In the rows, zero is written as 128.
Each path below is one point turned by a fixed rotation once a step. After each direction that follows a path, write how fast that rotation turns it, in deg/step (0 if it stays still).
Each turn is a multiple of 5 degrees from 10 to 175, or 0.
Each row of a path follows its step; steps can be skipped.
Rotation 1:
step 0: [126 130 133 122 126 133 129 129 130 137 137 136 122 122 135 129 130 125
 146 119 127 125 124 124 130 144 136 135 132 125 124 127 126 128 129 119
 122 131 129 131 129 135 134 134 125 124 132 134 135 125 122 132 126 123
 140 130 125 124]
step 1: [131 127 131 127 124 120 135 133 123 135 125 130 121 131 126 122 114 135
 128 121 128 133 138 125 126 126 143 123 124 118 120 130 131 125 125 122
 125 124 136 132 126 126 127 125 126 132 140 121 127 126 118 120 136 136
 127 131 130 124]
step 2: [121 141 117 119 122 126 126 134 121 129 133 129 127 130 132 123 136 133
 129 132 132 128 118 122 128 118 131 122 122 129 122 130 118 120 123 132
 125 127 139 129 126 125 133 135 126 123 130 123 133 128 134 125 120 127
 124 139 136 128]
step 3: [125 126 130 131 128 122 126 138 129 133 125 127 129 130 122 130 137 130
 134 125 123 126 128 135 141 128 126 126 133 131 122 125 131 133 120 126
 128 130 122 130 133 117 118 119 133 129 132 136 144 132 132 129 131 127
 129 142 138 135]
step 4: [128 128 133 124 124 125 132 125 139 136 132 133 118 121 125 131 128 121
 131 126 140 134 129 119 129 130 124 125 126 129 114 120 133 121 131 118
 142 132 132 126 128 127 128 133 133 137 120 127 133 133 129 135 125 125
 134 128 129 136]
step 5: [132 132 132 134 128 120 119 126 122 131 125 126 120 118 121 117 121 126
 129 133 127 129 127 125 129 128 140 120 130 127 127 134 121 125 133 126
 132 130 117 136 116 129 126 131 118 140 134 133 119 129 136 129 132 132
 127 130 132 132]
step 6: [134 136 116 121 120 133 134 133 124 137 131 133 139 130 129 128 124 118
 141 120 125 130 132 137 130 127 132 124 128 136 129 133 111 127 128 127
 136 131 129 132 129 125 131 130 129 127 124 132 124 125 135 123 121 128
 134 127 129 126]
step 7: [131 134 128 134 133 129 128 127 128 125 124 122 130 133 126 121 120 131
 140 119 129 132 133 136 130 122 128 127 128 127 115 135 143 127 123 139
 133 140 132 128 123 118 120 117 125 129 127 126 130 127 119 131 119 126
 127 130 129 128]
step 8: [114 137 124 134 123 131 126 126 131 127 131 118 122 123 132 119 122 125
 130 122 128 132 125 131 126 132 131 128 120 123 126 123 132 119 134 123
 127 134 126 128 125 129 139 130 134 121 120 124 137 140 137 131 128 114
 126 129 128 129]
step 9: [129 132 137 129 126 127 129 134 130 128 126 122 125 125 128 124 127 133
 132 115 124 121 126 138 117 131 133 134 132 125 124 117 121 128 129 129
 133 118 117 123 125 132 130 125 117 135 134 135 134 120 128 122 137 123
 133 133 133 134]
step 10: [136 135 125 117 124 133 130 122 128 139 136 136 122 134 123 127 127 125
 136 127 133 127 129 128 129 127 135 128 133 120 125 137 130 123 135 122
 123 125 128 125 141 128 139 129 122 133 119 125 135 116 121 123 124 126
 129 133 132 127]
step 11: [120 130 128 124 128 124 127 121 124 130 123 125 124 127 124 118 132 132
 130 120 122 122 131 130 131 126 133 119 130 127 123 128 128 127 128 122
 122 134 127 138 121 127 130 123 132 127 141 118 129 122 121 134 119 141
 123 144 123 125]
[124 127 127 127 126 127 127 129 129 127 124 128 127 128 129 126 126 131
 127 130 127 129 126 128 126 127 128 127 129 129 129 127 126 126 133 129
 129 129 129 128 128 127 128 130 126 127 129 128 127 128 131 128 129 129
 127 130 127 127] | 110
Rotation 2:
step 0: [127 130 133 124 133 120 122 126 134 126 126 137 123 131 118 130 132 130
 119 131 129 125 131 131 130 124 126 130 125 123 128 113 124 134 136 133
 127 123 124 131 125 127 132 126 127 136 126 129 138 120 132 129 132 132
 131 132 129 130]
step 1: [126 126 129 130 132 126 120 132 137 125 133 134 130 127 134 127 122 122
 127 130 134 127 128 138 120 133 130 133 135 126 128 124 134 125 133 134
 123 133 124 127 134 132 135 121 134 125 121 122 133 125 128 135 134 130
 131 125 119 133]
step 2: [137 125 137 130 131 131 130 122 130 131 130 129 125 134 133 130 126 130
 132 125 126 122 128 134 127 129 125 134 125 128 131 122 122 127 135 134
 138 123 125 136 128 128 135 131 129 124 124 130 126 122 130 134 133 124
 130 123 130 145]
step 3: [131 126 121 124 137 125 132 127 130 131 131 134 129 122 127 126 122 124
 123 126 132 122 129 133 131 124 122 130 126 110 133 127 132 124 129 127
 122 132 134 126 128 129 131 127 133 131 126 139 132 124 126 135 128 127
 131 127 130 140]
step 4: [129 125 138 124 130 130 131 123 137 135 122 129 124 125 137 133 131 130
 128 135 133 116 121 124 127 133 128 128 130 125 132 121 131 129 125 129
 132 130 129 124 129 125 125 130 127 131 121 134 135 128 124 141 133 124
 129 126 120 128]
step 5: [134 126 126 131 122 128 122 128 127 125 128 135 115 125 127 138 123 126
 129 132 128 119 129 128 132 129 120 140 134 125 127 124 126 128 125 123
 124 126 125 122 138 132 129 126 127 128 127 130 131 118 131 134 126 123
 127 127 135 132]
step 6: [127 122 130 128 126 124 131 124 135 133 129 130 125 129 123 129 131 124
 133 135 141 131 129 128 132 125 126 136 132 125 132 131 144 134 127 130
 132 131 122 123 129 123 129 130 123 127 125 130 125 125 137 133 132 134
 134 126 129 136]
step 7: [127 117 131 133 126 132 129 129 131 127 131 123 129 130 129 133 129 126
 116 132 130 122 126 118 129 121 123 130 129 128 135 126 132 121 126 129
 132 128 124 133 134 130 122 124 137 121 116 128 131 121 129 132 127 132
 126 125 135 133]
step 8: [133 127 121 141 143 128 129 124 126 131 119 132 128 125 128 130 129 132
 132 129 131 122 130 122 121 124 117 137 127 134 126 132 135 128 129 126
 134 133 135 122 132 125 124 126 131 129 125 126 127 127 128 133 132 129
 128 126 131 134]
step 9: [128 121 125 131 126 131 137 120 138 137 137 128 123 124 129 130 130 134
 127 131 133 123 127 118 128 131 123 133 132 121 124 128 132 126 130 122
 135 126 130 126 122 133 130 126 122 135 124 122 133 125 125 125 122 134
 122 130 132 129]
step 10: [134 123 124 132 127 128 134 132 129 132 122 135 131 132 138 129 132 128
 127 135 136 127 132 124 125 133 126 130 134 127 120 129 132 129 122 127
 132 137 124 127 133 131 127 131 138 129 131 133 122 115 130 130 120 130
 122 133 130 122]
step 11: [127 118 125 131 124 126 132 129 124 136 123 128 129 126 126 139 126 131
 127 126 129 123 130 122 127 124 122 134 134 131 128 121 132 132 134 128
 138 130 121 132 128 115 129 128 130 132 132 127 133 133 138 118 124 127
 124 132 127 129]
[127 125 130 129 126 127 129 130 127 128 129 127 129 129 126 128 127 129
 127 126 128 129 129 130 128 129 128 128 131 128 128 129 129 125 129 128
 129 130 126 130 128 127 128 131 130 126 129 130 125 130 130 129 128 128
 129 129 129 131] | 80
[127 130 127 124 128 126 127 128 128 128 127 127 127 128 131 128 127 129
 130 127 127 128 128 132 130 128 128 128 127 126 129 126 129 126 128 127
 128 129 126 131 128 129 128 128 127 127 127 128 130 127 128 129 132 125
 129 130 127 129] | 25
